(in the rows, 128 means zero)
Turns in one plane each, and the order they were made in; the first pair answered
j_457:
[112 110 101 123  91 130 136 127 129] |-> [ 97 105 112 138 110 144 136 131 112]
[139 135  82  76  88 109 124 141 146] |-> [ 76 119 118 114 153 141 125 170  85]
[ 91 114 111 115 113 109 131 183 122] |-> [121  91 139 144 165 150 162 126 102]
j_479:
[121 145 148 160 134 132 127 131 153] |-> [117 146 147 158 136 131 128 129 156]
[140 114 134 163 173 119 149 111 148] |-> [136 117 135 169 175 112 137 114 143]
[ 89 189 158  77  73 151 151 136 136] |-> [ 94 192 177 100  88 162 129 117  90]
j_331:
[117 133 163 160 151 158  78 124  61] |-> [120 133 185 180 182 166 120 127 128]
[ 61 106 121  86 119 141 124 210  93] |-> [108  78 122 132 167 139 191 169 195]
[107 131 150 138 135 119  82 122  73] |-> [104 138 177 163 169 128 127 131 148]
[130 124 101  96 101 107 113 133 138] |-> [112 135 125  99 111 110 123 150 156]
j_203:
[ 84  90 123 106 139 138 164 150 114] |-> [105 106 154 116 151 158 176 112 111]
[ 98 133 146 136 145 142 126 154 114] |-> [103 135 153 138 148 146 128 145 113]
[100  83 115 181 161 144 144 172 166] |-> [134  98 150 199 173 167 141 110 132]
Then:
Between the rows of a pair lie 2 to 3 turns.
[ 94 140 166 115 139 147 163 158 115] |-> [ 84 125 141 111 133 133 138 171  90]	j_203 then j_203
[109 109 140 158 160 130 125 174 108] |-> [173  99 103 146 123 112 108 118  99]	j_203 then j_457 then j_203
[110 102 117 135 166 136 127 128 111] |-> [146 110 100 114 139 124 143 104 151]	j_457 then j_203 then j_203
[ 65 138 162 129 148 132 112 194  84] |-> [137  69 112 190 184 111 116 119  92]	j_331 then j_479 then j_203
[112 149 150 132 129 131 132 144 121] |-> [142 141 130 132 119 114 137 132 154]	j_203 then j_331 then j_457
[164 143 139 145 109 121  79  91  94] |-> [143 172 188 149 131 146 109 107 129]	j_331 then j_457
[140 114 109 109  99 123 181 125 177] |-> [105  95 137 143 156 154 187 130 133]	j_457 then j_457
[103 164 152 142 116 106  84 179 104] |-> [174 109  96 156 119  89  86 110 108]	j_331 then j_331
[144 166 112 149  95  68  71 160 153] |-> [ 87 146 152 184 173 113 109 184 139]	j_457 then j_203
[133 107 116 129 149 155 180 103 120] |-> [ 97 118 104  97 123 145 166 149 114]	j_331 then j_203
[115 148 149 116 125 145 141 118 115] |-> [142 112 110 133 131 128 140  96 124]	j_203 then j_331 then j_331
[144 126 106 151  85 127 106 124 123] |-> [105 133 135 153 110 142 139 157 158]	j_457 then j_203
[120 139 130 134 118 135 173 162 177] |-> [161  94  82 147 118 130 151 112 123]	j_457 then j_331
[186 107 116 124 102 152 119 110 101] |-> [146 141 146 121 106 138 140 169 181]	j_331 then j_331 then j_457
[135  90 120 193 211 119 123 118 120] |-> [205 115 110 153 152 116 127  59 154]	j_457 then j_479 then j_479
[ 99 143 154  70 118 155 137 115  86] |-> [ 90 144 155  68 117 151 149 129 108]	j_203 then j_203
[112  74 120  90 135 148 190  97 118] |-> [ 93  89 133  73 121 152 181 116 100]	j_331 then j_203
[118 137 164 168 158 138 106 120  87] |-> [140  83  78 127 135 115 156 128 158]	j_203 then j_479 then j_331
[112 156 164 148 141 107 122 157 153] |-> [148 140 161 170 151 111 111 109 127]	j_203 then j_331
[ 85 125 116  79 104 154 148 154 112] |-> [128 121 105  76  95 150 168 117 149]	j_457 then j_331 then j_457
[120 159 140 113 115 132 145 136 186] |-> [158 103 101 145 139 125 142  91 157]	j_457 then j_331
[130 116 115 122 114 135 162 122 123] |-> [121 128 138 133 123 145 153 119 101]	j_331 then j_331 then j_479
[124 167 132 140 105 123 103 159 146] |-> [145 134 101 160 110 109 102 140 155]	j_331 then j_203 then j_203
[142 123  89  74 104 158 128 128  90] |-> [128 153 154 116 142 176 123 122  72]	j_479 then j_331 then j_203
[154 112 115 148 147 137 149 108 162] |-> [152 127 103  96  96 144 128 109 120]	j_457 then j_479 then j_331
[100 151 141 126 108 141 116 197 131] |-> [141 161 164 128 115 178 127 123  90]	j_479 then j_203
[159 110 103 118 123 127 137  89  95] |-> [129 151 132 112 124 117 165 141 179]	j_331 then j_331 then j_457
[110  94 120 134 160 143 142 147 151] |-> [133 110 100  88 100 135 112 123 115]	j_479 then j_457 then j_331
[103 150 127  57  91 156 152 152 105] |-> [ 93 128 130  77 121 172 150 139  67]	j_457 then j_203
[101 153 152 111 117 143  99 145  85] |-> [ 87 101 113 124 142 136 117 164  91]	j_479 then j_457 then j_203
[111 173 173  96 130 158 173 164 163] |-> [131 172 203 140 163 165 153 122 120]	j_203 then j_331
[117 102  99 132 140 120 120 143  82] |-> [104 122 110 100 120 132 132 155  89]	j_203 then j_331 then j_331
[144 157 122  94  91 135 131 109 121] |-> [123 144 147 122 134 163 142 105  88]	j_457 then j_457
[155 139 105 108 110 107 100 110  97] |-> [105 150 131 106 132 117 142 169 158]	j_457 then j_203
[135 115 112 126 139 144 173 117 153] |-> [114 148 146 114 131 162 142 118  93]	j_331 then j_331 then j_203
[125  97 155 156 138 156 161 121 113] |-> [101 116 132 125  89 115 129 178 134]	j_457 then j_457
[ 76  96 119 122 167 146 185 171 154] |-> [130  66  51 109 127 114 154 136 138]	j_331 then j_457
[137  81  87 168 163  73 127 157 169] |-> [147  75  91 173 172  80 136 142 168]	j_457 then j_457
[125 148 131 103  99 110 136 129 159] |-> [151 137 123 112 103 113 128  93 135]	j_331 then j_203
[ 82  97 116 120 143 156 163 129 102] |-> [136 118 130 124 122 151 142  69  91]	j_203 then j_457 then j_479
[103 119 138 140 146 126 117 136 101] |-> [133 128 120 115 108 111 107 116 106]	j_331 then j_457 then j_331
[112 135 130 122 137 138 152 147 138] |-> [126 139 122 113 124 136 151 137 151]	j_457 then j_457
[148 140 124 120 114 137 101 100 108] |-> [147 141 139 152 144 131 107 100 135]	j_331 then j_331 then j_479
[111 143 138  73  91 154 135 118  99] |-> [141  96  82  90  97 125 132 106 116]	j_331 then j_331 then j_203
[137 110 107 116 161 150 147  97 100] |-> [129 121  82  79 119 128 132 122 105]	j_331 then j_457 then j_203
[128 143 107 145 124  79 106 147 131] |-> [135 160 150 161 147 104 114 118 112]	j_203 then j_457 then j_203
[113 130 106 105  99  89 128 151 149] |-> [100 149 174 138 153 137 141 133 116]	j_203 then j_457 then j_457
[156 165 175 108  80 123 134 128 162] |-> [157 131 168 144 112 140 108  96  70]	j_203 then j_457 then j_457
[ 98  68  60 109 132 105 130 162 137] |-> [155  78  72  99 126 123 170 101 172]	j_331 then j_457 then j_457
[125 177 148  91  88 150 153 109 143] |-> [ 88 181 157 105 100 140 136 151 133]	j_331 then j_203 then j_331
[106 126 153 164 157 122 125 149 135] |-> [149 128 112 129 103  92 105 132 153]	j_457 then j_457 then j_331
[124 130 138 110 139 157 152 119 104] |-> [143 129 109  97 106 135 131 116 109]	j_457 then j_203
[160 103 125 120 125 122 127  91 136] |-> [132 111 119 120 111  98  91 132 125]	j_479 then j_457
[117 132 137 160 118 101  81 137  71] |-> [139 162 191 165 135 132 128  99 117]	j_203 then j_203
[158 134 142 133 144 136 154 102 101] |-> [140 101 105 132 149 124 143 128  88]	j_203 then j_457
[122 195 174  92  78 148  88 113  59] |-> [ 86 186 149  48  64 148 132 166 118]	j_203 then j_479
[162  97 127  92 105 140 162  82 133] |-> [108 111 135  94 105 114 160 158 186]	j_457 then j_331
[119 104 105 153 115  74  99 118 157] |-> [ 78 145 140 101  93 110 130 154 166]	j_479 then j_331 then j_331
[113 120 125 134 139 130 128 142 124] |-> [139 123 120 128 126 131 133 109 128]	j_203 then j_203 then j_457
[130 118 109 118  95 113 122 151 127] |-> [114 144 148 121 109 128 137 158 140]	j_203 then j_457
[ 97 149 141 146 147 125 126 153 130] |-> [139 125 105 144 133 122 111 104  92]	j_331 then j_331 then j_457
[121  91 109 152 160 128 107 140  82] |-> [ 89 107 123 135 159 128 139 179 137]	j_331 then j_479
[134 126 139 100 132 156 142 110  53] |-> [162 157 151  84 113 145 179 106 152]	j_331 then j_457
[127 111 116 136 159 140 110 111  98] |-> [116 101  91 125 153 122 127 137 137]	j_203 then j_331
[115 109 146 165 172 155 136 117 108] |-> [154 108  84 118  97 103 124 118 154]	j_331 then j_457 then j_203
[106 142 162 155 150 139 172 119 131] |-> [126 136 100 129  84  87 112 131 109]	j_203 then j_457 then j_457
[135 107 109 168 150 107 125 126 133] |-> [132 124 104 135 110 102 101 130  96]	j_457 then j_203 then j_331
[164 147 128 129 101 107  98 104 124] |-> [152 141 158 160 150 131 134  99 139]	j_331 then j_457 then j_331
[ 86 101 104 122 164 135 167 183 141] |-> [ 96  92  81 105 140 131 132 171  89]	j_331 then j_331
[114  70  68 133 136 120 121 154 103] |-> [149  72  58 126 120 118 130 124 123]	j_457 then j_457
[182 169 114 155 143  92  76 112 138] |-> [189 169 109 139 137  92  94 114 167]	j_479 then j_203
[191 146 128 158 118  95  83  74 101] |-> [148 183 194 157 139 132 102  95  89]	j_331 then j_457
[109 116 140 163 175 141 157 153 156] |-> [153 122 143 189 163 126 112 102 123]	j_457 then j_479 then j_479
[165 124 139 123  94  91  85  89 106] |-> [108 140 189 151 144  98 114 153 162]	j_457 then j_331
[101 117 134 199 173  76  86 123 134] |-> [126  89  60 143 121  59  93 116 131]	j_479 then j_331
[133 127 125  70 115 144 109 126  96] |-> [137 136 167 113 153 150 102 104  87]	j_479 then j_331 then j_203
[114 136  94  94 102 101 129 152 153] |-> [146 115 119 122 149 142 170  84 135]	j_457 then j_457
[ 99 145 137 170 165  99 127 148 153] |-> [100 145 113 150 134  89  89 147  90]	j_331 then j_331
[114 158 144 147 114  90  70 162 126] |-> [ 82 117 121 149 149 101 110 195 138]	j_479 then j_331 then j_457
[114 129 149 112 160 178 180 115 118] |-> [119  84  86 113 152 144 175 132 140]	j_203 then j_203 then j_331
[147 134 136 134 136 140 152 102 157] |-> [121 115  98 144 129 107 102 145 116]	j_479 then j_203
[135 119 146 112 126 162 134 111  83] |-> [123 129 164 128 141 161 127 124  89]	j_203 then j_203 then j_479
[103 173 157  64  88 170 164 129 119] |-> [101 153 143  80 100 166 125 124  48]	j_457 then j_203
[107  90 100 155 157 126 135 150 143] |-> [156 107  91 125 107 123 106  98 107]	j_203 then j_331 then j_457
[ 93 102 121 122 159 139 171 161 156] |-> [120  95 135 156 178 151 149 110  95]	j_479 then j_479 then j_331
[105 117 118 107 126 125 127 161 145] |-> [131 130 117 106 107 109 115 138 157]	j_331 then j_203 then j_457
[132 168 181 124 135 158 112 105  79] |-> [112 113 105 135 129 107  74 146  68]	j_331 then j_203
[129 143 145  89 110 159 148 110 110] |-> [109 145 151  90 114 157 142 129 100]	j_457 then j_457
[150 140 132 150 129 104  82 109 143] |-> [134 151 149 150 139 108  92 123 153]	j_331 then j_331
[111 105 116 168 164 119 138 117  96] |-> [131 116 103 131 137 117 177 112 165]	j_203 then j_479 then j_457
[149 149 117 110  96 137 118  77 128] |-> [146 141 121 126 115 132 145  87 178]	j_457 then j_203 then j_331
[112 133 129 125 112 126 135 145 126] |-> [128 118 130 141 132 139 146 117 116]	j_457 then j_331
[161  94  91 135 131 112 129 109 145] |-> [106 113 106 128 130 103 112 178 144]	j_457 then j_331
[100  89  72 156 154 100 147 167 179] |-> [107  68  69 166 175 125 132 125  97]	j_331 then j_457
[157 125 125 106 123 129 186 116 196] |-> [ 92 111 153 140 182 156 182 156 139]	j_457 then j_457
[115  99 126 126 157 145 140 148  67] |-> [123 118 155 128 169 161 166 133  91]	j_203 then j_203
[127 135 136 147 143 158 115 128 114] |-> [130 147 122 114 108 141 117 145 145]	j_457 then j_457 then j_479
[142 147 112 109 114 137 123  97  85] |-> [127 170 150 112 127 151 155 112 134]	j_331 then j_457
[139 136 167 143 135 138 150 118 149] |-> [141 129 121 119  90 102 104 136 116]	j_331 then j_457
[135  63  83 156 168 112 125 114 119] |-> [136 112 141 142 166 127 170 120 201]	j_457 then j_457 then j_203
[141 126  90  97  93 125 140 152 191] |-> [ 84 118 129 115 149 177 161 176 143]	j_457 then j_479
[119 154 149 115  85 110 121  90  92] |-> [ 77 126 158 136 134 130 146 121  84]	j_203 then j_457
[106 168 186 145 132 108 118 159 176] |-> [109 137 121 123  96  78  66 163 110]	j_331 then j_203 then j_331
[148 143 134 138 144 127 146 116 142] |-> [147 142 111 128 120 106 122 129 140]	j_457 then j_331
[100 117 145 149 170 143 154 142 145] |-> [136  90 109 156 159 135 129 100 106]	j_479 then j_331
[138 144 126 168 135 112 113 118 156] |-> [135 155 145 170 141 124 118 112 145]	j_479 then j_457 then j_203
[134  97 107 155 141 106  94 111 112] |-> [109 101 124 151 159 119 138 144 170]	j_203 then j_457
[125 108 148 110 119 155 132 105 145] |-> [108  91 130 108 120 149 116 123 119]	j_331 then j_203 then j_457
[115  98  85 119  98 108 109 143 106] |-> [132  94  85 115 113 121 153 131 156]	j_457 then j_457 then j_203
[146 123 119 118 108 141 141 111 136] |-> [124 110 121 131 127 152 133 121 101]	j_203 then j_457 then j_457
[147 175 160 134 123 118  95 115 129] |-> [115 149 126 130 124 100  81 157 114]	j_457 then j_457 then j_203
[134 101  84  98 107 134 126 124  91] |-> [155 122 111  86 111 155 163  99 128]	j_203 then j_331 then j_203
[149 172 136 109  72  85  79 126 151] |-> [ 95 165 193 161 149 126  90 149 106]	j_331 then j_457 then j_203
[110 124 114 103 136 127 170 134 172] |-> [ 94 134 107  83 110 128 137 150 115]	j_331 then j_331
[133 126 162 151 143 126 102 108  77] |-> [ 99 121 131  96 124 125 168 160 160]	j_203 then j_479
[146 114 147 117 134 151 177 137 172] |-> [147 146 180 121 117 160 123 113  91]	j_457 then j_203 then j_331
[112  79  55  80 112 125 158 130 101] |-> [116  92 107  99 157 166 207  95 127]	j_457 then j_331 then j_457
[100 126 168 144 175 170 161 136 134] |-> [141 127  92  70  77 126 133 133 146]	j_457 then j_331 then j_203
[102 165 130 140 125 114  86 165 101] |-> [ 98 126 107 150 155 115 135 176 157]	j_479 then j_331 then j_457
[145  84 111 128 161 133 155 102 138] |-> [ 94  94 109 119 150 115 127 162 121]	j_457 then j_457
[168 140 120 148 113  96 115 113 172] |-> [168 139 124 150 124 102 119 105 172]	j_457 then j_457 then j_457
[128 116 135 136 160 145 144 119 122] |-> [135 146 127  94 108 128 131 128 136]	j_457 then j_331 then j_203
[106  96  94 120 140 107  81 176 130] |-> [140 144 113  69  87 126 105 138 159]	j_479 then j_203 then j_457
[ 62 130 120 138 148 113 111 199 103] |-> [134  94  59 127 109  94  93 131  88]	j_331 then j_457 then j_331
[159 153 125  94  82 120 128  93 154] |-> [ 86 162 168 112 127 144 149 156 155]	j_203 then j_457 then j_203
[174 142 143 113 122 153 123 106 145] |-> [140 137 113  93  95 133  97 153 124]	j_331 then j_203
[121 148 142  99 126 116 103 142 140] |-> [110 133 141 119 151 113 114 152 154]	j_331 then j_457
[149  80  75 165 137  85 104 125 129] |-> [191 122  96 123  92 104 116  78 148]	j_331 then j_457 then j_457
[123 109 109 139 117 120  99 127  76] |-> [103 115 138 139 153 150 172 144 153]	j_203 then j_457
[160 162 181 121 126 156 172  85 157] |-> [125 161 121  83  64 108  95 143  98]	j_331 then j_457
[100 148 158 121 128 126 112 163 141] |-> [121 133 156 122 132 146 109 117  85]	j_457 then j_331 then j_331
[130 169 145  98 101 136 136 153 124] |-> [176 130 111 130 115 124 116 105  94]	j_331 then j_203
[137 142 125 117 107 130  96 119 105] |-> [135 109 126 148 159 144 143 113 138]	j_203 then j_457 then j_331
[165 185 171 158 141 142 144  97 170] |-> [ 98 181 162 167 143 121  97 177 135]	j_203 then j_331
[165 112 118 124 129 145 176  65 139] |-> [ 71 137 123  99 110 127 128 179  99]	j_203 then j_331
[156 124 138 131 111 115 120 119 112] |-> [149 143 157 126 112 121 133 125 125]	j_331 then j_457 then j_457
[ 71  91  98  96  98 112 120 152 134] |-> [ 99  55  90 127 135 128 138 101 114]	j_331 then j_457 then j_331
[ 92 118 120 125 121 146 132 140  86] |-> [121 141 135 113 111 153 169 118 157]	j_479 then j_203 then j_457
[139 136 131 168 122  90 102 150 193] |-> [165  93  83 157 122 100 119 113 176]	j_479 then j_457 then j_331
[115 146 141 164 149 112 155 118 157] |-> [139 117  96 156 123  92 131 103 135]	j_457 then j_457 then j_331
